One turn sends every row of this set to another row. A few are shown first. Where does it send the rows asked after them?
q_801: [ 0.01  0.48 -2.01 -1.15 -1.35  0.60  0.28  0.82 -0.16 -1.76 -0.16 -0.49
  0.62]
q_913: [ 1.71  3.34 -1.69  0.64 -1.32 -0.99 -2.04 -0.78  2.61  0.12  1.41 -0.95
  1.79]
q_165: [ 1.01  3.19 -3.04  1.84 -0.73 -0.63 -2.11 -0.22  1.66 -0.54 -0.24 -0.45
  0.60]
q_562: [ 3.37  3.07 -2.56 -0.20 -0.44 -0.81 -2.24 -0.16  2.17 -0.38 -0.04 -0.94
  1.54]
q_474: [ 2.86  3.73 -0.55 -0.21 -1.11 -0.09 -2.63 -0.46  1.27  0.04  1.11 -1.31
  0.84]
q_366: [ 1.79  2.34 -0.15 -1.22 -1.35 -0.79 -2.32 -1.47 -1.54 -1.67  0.77 -2.58
  1.46]
q_567: [ 1.42  3.17 -1.95  0.98  0.04  1.88 -0.17 -1.12  0.78  0.52 -0.63  0.32
  1.50]
q_226: [ 0.65  1.45 -3.14 -1.41  0.85  1.50 -1.75 -1.45 -1.47 -1.06 -0.99  0.50
  1.65]
q_55: [ 0.06  2.94 -0.44 -0.30 -1.24  0.36 -2.08 -0.81 -0.80  0.23  1.32 -3.37
  1.63]
q_193: [ 1.42 -1.74 -1.50  0.31 -0.51 -0.40 -1.45 -1.16  0.78 -1.32  0.96 -0.78
  0.03]
q_40: [ 1.76 -0.79 -2.71 -0.36 -1.72  1.63 -1.32 -2.06  0.32  0.36  1.41 -1.19
  0.32]
q_812: [ 1.36  4.00 -0.98 -1.44 -0.64 -0.09 -2.62 -1.13  1.77  0.15  1.38  0.09
  1.57]
q_976: [ 2.00  1.63 -1.55 -2.73  0.17  1.58 -0.83 -0.42  1.87  0.04  1.29 -0.34
  0.38]
q_427: [ 2.74  3.45 -2.64  0.24 -0.80  0.01 -1.30 -0.89  2.04  0.26 -0.01 -0.89
  2.59]
q_557: [-0.16  3.39 -0.48 -0.08 -0.95  0.14 -2.77 -1.46 -1.11 -0.46  2.04 -2.47
  0.89]
q_169: [ 2.57  2.39 -1.62 -2.08 -0.41  1.31 -2.54  0.92 -0.84 -0.71 -0.01 -1.49
  0.42]
q_447: [ 0.06  0.52 -1.64 -0.98 -0.57  0.51  0.26 -1.02 -1.72 -1.22 -1.36 -0.97
  0.49]
q_203: [ 1.08  3.86 -0.90 -1.33 -1.08  0.60 -3.43 -1.15 -0.26 -0.39  0.37 -2.85
  1.43]
q_369: [ 0.34 -1.50 -1.66  0.85 -0.42  0.82 -1.27 -1.93 -0.71 -0.68  0.39 -0.83
  0.48]
q_646: [ 1.73  0.33 -2.55  0.06 -1.78 -0.02 -2.85 -2.27  2.09 -2.37  0.93 -0.58
  0.77]
q_25: [ 2.47  3.62 -2.35 -0.88 -1.45 -0.27  0.31 -0.68  0.46 -0.65 -0.44 -0.18
  1.17]
q_186: [ 0.30 -0.65 -2.96 -0.95 -0.27  0.59 -1.15 -0.73 -1.12 -0.20 -1.30  0.26
  1.29]
q_484: [ 0.20  0.58 -1.16 -0.50  0.95  1.28 -3.24 -2.46  0.52  1.13  1.60 -0.93
  1.39]
q_993: [ 2.56  2.15 -2.47  1.27 -0.36  0.06 -1.40 -0.71  1.03 -0.81  1.87  0.88
  2.49]
q_858: [-0.07  1.37 -2.40 -2.38  0.02  1.89 -2.80 -0.28 -0.38 -0.62 -0.67 -1.22
 -0.27]
q_69: [ 0.49 -0.42 -2.61  0.52 -0.55  0.28 -2.35 -2.40 -0.67 -1.07 -0.72 -0.11
  2.88]
q_589: [ 1.60  2.82 -2.30 -1.82 -0.09  0.09 -0.90  0.63 -1.53 -0.22  0.26  0.83
  0.60]
q_522: [ 0.34 -0.82 -1.89  0.13 -0.25  1.15 -0.02 -0.98 -0.16 -2.18  0.54 -0.29
  1.65]
q_961: [ 0.47  1.32 -2.66  1.24  0.09 -1.16 -2.08 -2.23  1.00 -0.32  2.74 -0.76
  1.61]
q_33: [ 1.07  0.64 -0.65 -0.87 -0.29 -0.12 -0.51 -2.00 -0.41  0.55  0.13 -3.73
  1.71]
q_167: [ 1.62 -0.43 -2.48  1.50  0.21  0.28 -2.53 -1.83  0.28 -1.24  1.68 -2.58
  1.37]
q_513: [ 0.96 -0.41 -1.95  1.58 -0.30  0.33 -0.30 -1.87  0.05 -1.24 -1.16  0.05
  1.67]
q_128: [ 0.99 -1.53 -1.56  0.40 -0.97 -0.06 -0.31 -0.32  0.35 -0.66  1.37 -0.95
  0.70]
q_725: [ 2.52  2.26 -0.89 -0.82  0.30  0.36 -3.33 -0.53  1.11  0.36 -0.28 -3.13
  0.45]
q_437: [-0.68  2.09 -0.53 -2.00 -0.29 -0.44 -3.22  0.21 -0.47 -1.26 -0.05  0.05
  0.62]
q_923: [ 1.14  0.57 -2.28 -1.56  0.90  0.64 -0.15 -0.58 -0.30 -1.43 -1.15  0.72
  0.93]
q_914: [ 1.11  2.16 -2.01  0.28 -1.42  0.26 -2.39 -0.39 -1.05 -1.69 -2.39 -2.03
  1.07]
q_747: [ 1.08  3.91 -1.16 -0.10 -0.28 -0.25 -1.35 -2.43  0.83  0.25  2.53 -0.33
  0.60]
q_348: [ 0.31  1.50 -2.32 -1.63  0.78  1.03 -1.90 -1.05 -1.27 -1.67 -0.61  1.09
  0.37]
q_763: [ 0.25  1.51 -2.40 -1.71 -0.36  0.05 -2.53 -0.04 -1.46 -0.20  0.39 -3.54
  0.66]
q_294: [ 0.03  1.56 -1.40 -1.69  2.25  0.78 -1.14 -0.08 -0.07 -0.55  0.10  0.27
  2.26]
q_565: [ 0.58  1.93 -1.57  1.36 -1.75 -1.84 -0.15 -1.40  0.03 -1.96  0.38 -0.58
  1.80]
q_181: [ 0.10  1.32 -0.56  1.68 -0.12  0.13 -2.68 -1.61 -0.38 -0.38  0.10 -3.33
  1.85]
q_723: [ 1.57 -0.19 -0.97  0.03 -0.33 -0.55 -1.47 -1.94  1.53 -0.83  2.19  0.74
  2.02]
q_750: [ 1.04  2.10 -0.95 -0.91 -0.90  0.49 -3.77 -1.24  1.90 -0.04  1.40 -2.91
  0.72]
q_377: [ 1.78  2.35 -2.34 -0.55 -0.01  0.10  0.93  0.34  0.49 -1.86  1.41  0.31
  1.62]
q_628: [ 0.74  3.88 -1.54 -0.33 -0.10 -0.65 -3.05 -1.90  0.91 -0.22  1.44 -2.81
  1.04]
q_24: [ 0.87  0.15 -2.58  0.56 -0.57  0.41 -3.35 -1.46 -1.83  0.55 -0.30 -2.41
  1.32]

q_25 moves to q_858
q_562 moves to q_226
And these:
q_801 moves to q_725
q_427 moves to q_348
q_567 moves to q_437
q_961 moves to q_377
q_565 moves to q_976
q_203 moves to q_369
q_589 moves to q_763
q_750 moves to q_513
q_186 moves to q_628
q_366 moves to q_40

